ganun: [ 10  14  18 -10  23  -4  10  27  -7  17  16  -2  -4  12 -18  40   8 -16
  25  28 -16   7  -1]
Gud: [-20  13 -10 -20   9  -9 -22  17  -5  13  13  -9 -12 -25  -3  17   5   2
  17   3  22   2   2]
tes: [-3  1  1  0  1  1  3  2  1  1 -1  2  0 -1 -2  2 -2  1 -1  2 -1 -1 -2]
pumi: [ 1 -2  0 -2 -2 -2  0 -3 -2 -1  2 -2  4  1  2 -2 -1  0  0  5  1  1 -1]
muzon: [-3 -2 -1  0  1 -5 -1  3 -1  0 -1 -2  2 -9  3 -2  0  1  0 -3  1 -1  1]
Nogi: [ 10  13  18 -18  23  -6  10   6  -9  19  16   2  -3  12 -19  40   8 -15
  25  28 -16   7   1]
Zalal: [-56  20 -31 -39  20 -13 -26  28   6   4  -2 -19 -12 -43 -15  33  11  -3
  -2   6  35  -1  -8]
feki: [-1  0  1 -1 -6 -1  5 -3  0  0  2  1  4 -1 -4  1  0  2 -1 -2 -1  1  0]
veb: [ 0  1  0 -3 -6  1  0 -1  1  1  0 -2 -5  0  3 -3 -1  0  1  5  0 -1  1]
Mino: [-40  20 -18 -31  20 -11 -26  28  -4  16  11 -16 -10 -35  -7  22  11   2
  18   5  35   7  -3]
zofi: [ -6   8  -6 -11   6  -4  -9  14  -2   6   4  -7  -8  -9   3   6   2   0
   9   5   9   4   2]
all tes: [-1] | 10 13 18 20 21
chg ganun: [ 10  14  18 -10  23  -4  10  27  -7  17  16  -2  -4  12 -18  39   8 -16
  25  28 -16   7  -1] | 15, [40]
[-2  6  4] | zofi
[ -6   8  -6 -11   6  -4  -9  14  -2   6   4  -7  -8  -9   3   6   2   0
   9   5   9   4   2] | zofi
present: [ 3  2  1  0 -1] | no
chg veb: [ 0  1  0 -3 -6  1  0 -1  1  1  0 -2 -5  0  3 -3 -1  0  1  5  1 -1  1] | 20, [0]

fuzu: [-22 -13   4  13  16  -2]
zug: [30 17 -6  8 20  6]
sapen: [-29  17  -6   6  20   6]
Dade: [-29  17  -6  12  20   6]
[-6  8] | zug
present: [-6  5] | no
all sapen: [17] | 1
chg sapen: [-28  17  -6   6  20   6] | 0, [-29]
chg zug: [30 17 -6  9 20  6] | 3, [8]
present: [ -2  16  13   4 -13] | no

goko: [ 14  -8  -7 -16]
kozot: [ 14  -8  21 -16]
Nuki: [  1   1   2 -43]
[1 1] | Nuki
present: [1 1] | yes
all Nuki: [1] | 0 1
present: [  2 -42] | no
chg Nuki: [  0   1   2 -43] | 0, [1]
present: [-16  -7  -8  14] | no
all goko: [-8] | 1

Guvet: [ 10 -25   0 -15  -1 -15 -22  -5  14  18 -13 -47  -8   9   1  18 -54 -22
  31 -28 -37]
Vip: [ -6  -4 -11   7   4 -12  10  19  30 -23  -8 -21 -27 -16 -19 -18 -14  -1
  -7   2  -1]
luba: [  8  -2   5   5   4   2   6  12  -2  -8   5   2   2  -8  -7  -4   1  -4
 -14  11  -8]
fiz: [-14 -31   3 -11   1 -18 -13  10  21  10  25  14  13  34  -8  11  22  13
  10 -14  19]
gonod: [  7  33 -11   5  -1  -4 -13  -5  14  18 -22  20   6  12  -8   2  17   2
   1  -2   2]
Medo: [ 11 -22  14   0   0  11  -8 -23 -18  11 -10   1   0  -4  20   8  -4  -4
  13  -7 -13]
boge: [-20 -23   9  -4  -2   4  -6 -16   1  10 -11  -2   0  -5  12  -2   8   9
  -9   8  13]
Tun: [ 10 -25  12 -15  -1 -15  14  -5  14  18 -13 -47  -8   9   1  18 -54 -22
  31 -28 -37]
mumo: [-14 -31   3 -11   1 -18 -13  10  21  10  -5 -45  -7   2 -10   8 -32 -13
   0  -6 -24]
present: [-14 -18 -19] | no
[-22  -5  14  18 -13] | Guvet
[-12  10] | Vip

fav: [  3   1 -13 -49   0  -4  -6   2  -9   1  -2  -7  -3 -10]
nifa: [  4   2 -13 -41   2  -4 -13  19  -6   1  -1  -5  19  -6]
sog: [  5   3 -10 -10   5  -3 -23   2   1   0   2   0  12   3]
Zam: [  1   1 -13 -49   0  -4  -6   2   6   1   1  -7  20 -10]
all nifa: [19] | 7 12
all sog: [5] | 0 4
present: [  5 -10] | no
[  3   1 -13 -49   0  -4  -6   2  -9   1  -2  -7  -3 -10] | fav
all Zam: [1] | 0 1 9 10

Vate: [-10 -11  15 -15 -11 -16  -6   3  -7  24 -14  -9]
rez: [-25 -27  37 -26 -12 -27   3  23 -11  51 -27 -26]
Puba: [ -3   2  10   9  10 -26  33  36 -29   1 -20  -7]
vak: [ 24  18 -31  24   8  23 -21 -36   2 -47   7  21]
mapo: [ 23 -27  51 -26 -11   3 -27  37 -27 -12 -25 -24]
potu: [  4   6   1   5   5  -5  -6  -9 -17  -3 -15  -1]
Piz: [ 21  24 -29  18   9  29  -8 -25  12 -39  23  24]
[-25 -27  37 -26 -12 -27   3  23 -11  51 -27] | rez
present: [-28  37] | no

lene: [  5  13  32 -10]
vomep: [  5   0 -17  11]
zuvil: [4 6 3 8]
zodiv: [  5   0 -17   5]
Loru: [  5  -2 -29 -30]
Luro: [  6   5  -3 -12]
present: [-10  32  13] | no
all zodiv: [5] | 0 3
present: [13 32] | yes
chg lene: [  5  13  33 -10] | 2, [32]
present: [  5   0 -17] | yes

pibez: [ 7 44  7 44]
dila: [-27  43  34  28]
zenin: [ 24 -34 -26 -22]
rebe: [ 33  -4 -29  20]
zan: [-20 -32  16  43]
mer: [-29  16  36   1]
nizo: [ 39 -26 -34  25]
[-32  16] | zan
present: [43 34] | yes
present: [-27  43  34] | yes
present: [-34 -26] | yes
all pibez: [44] | 1 3

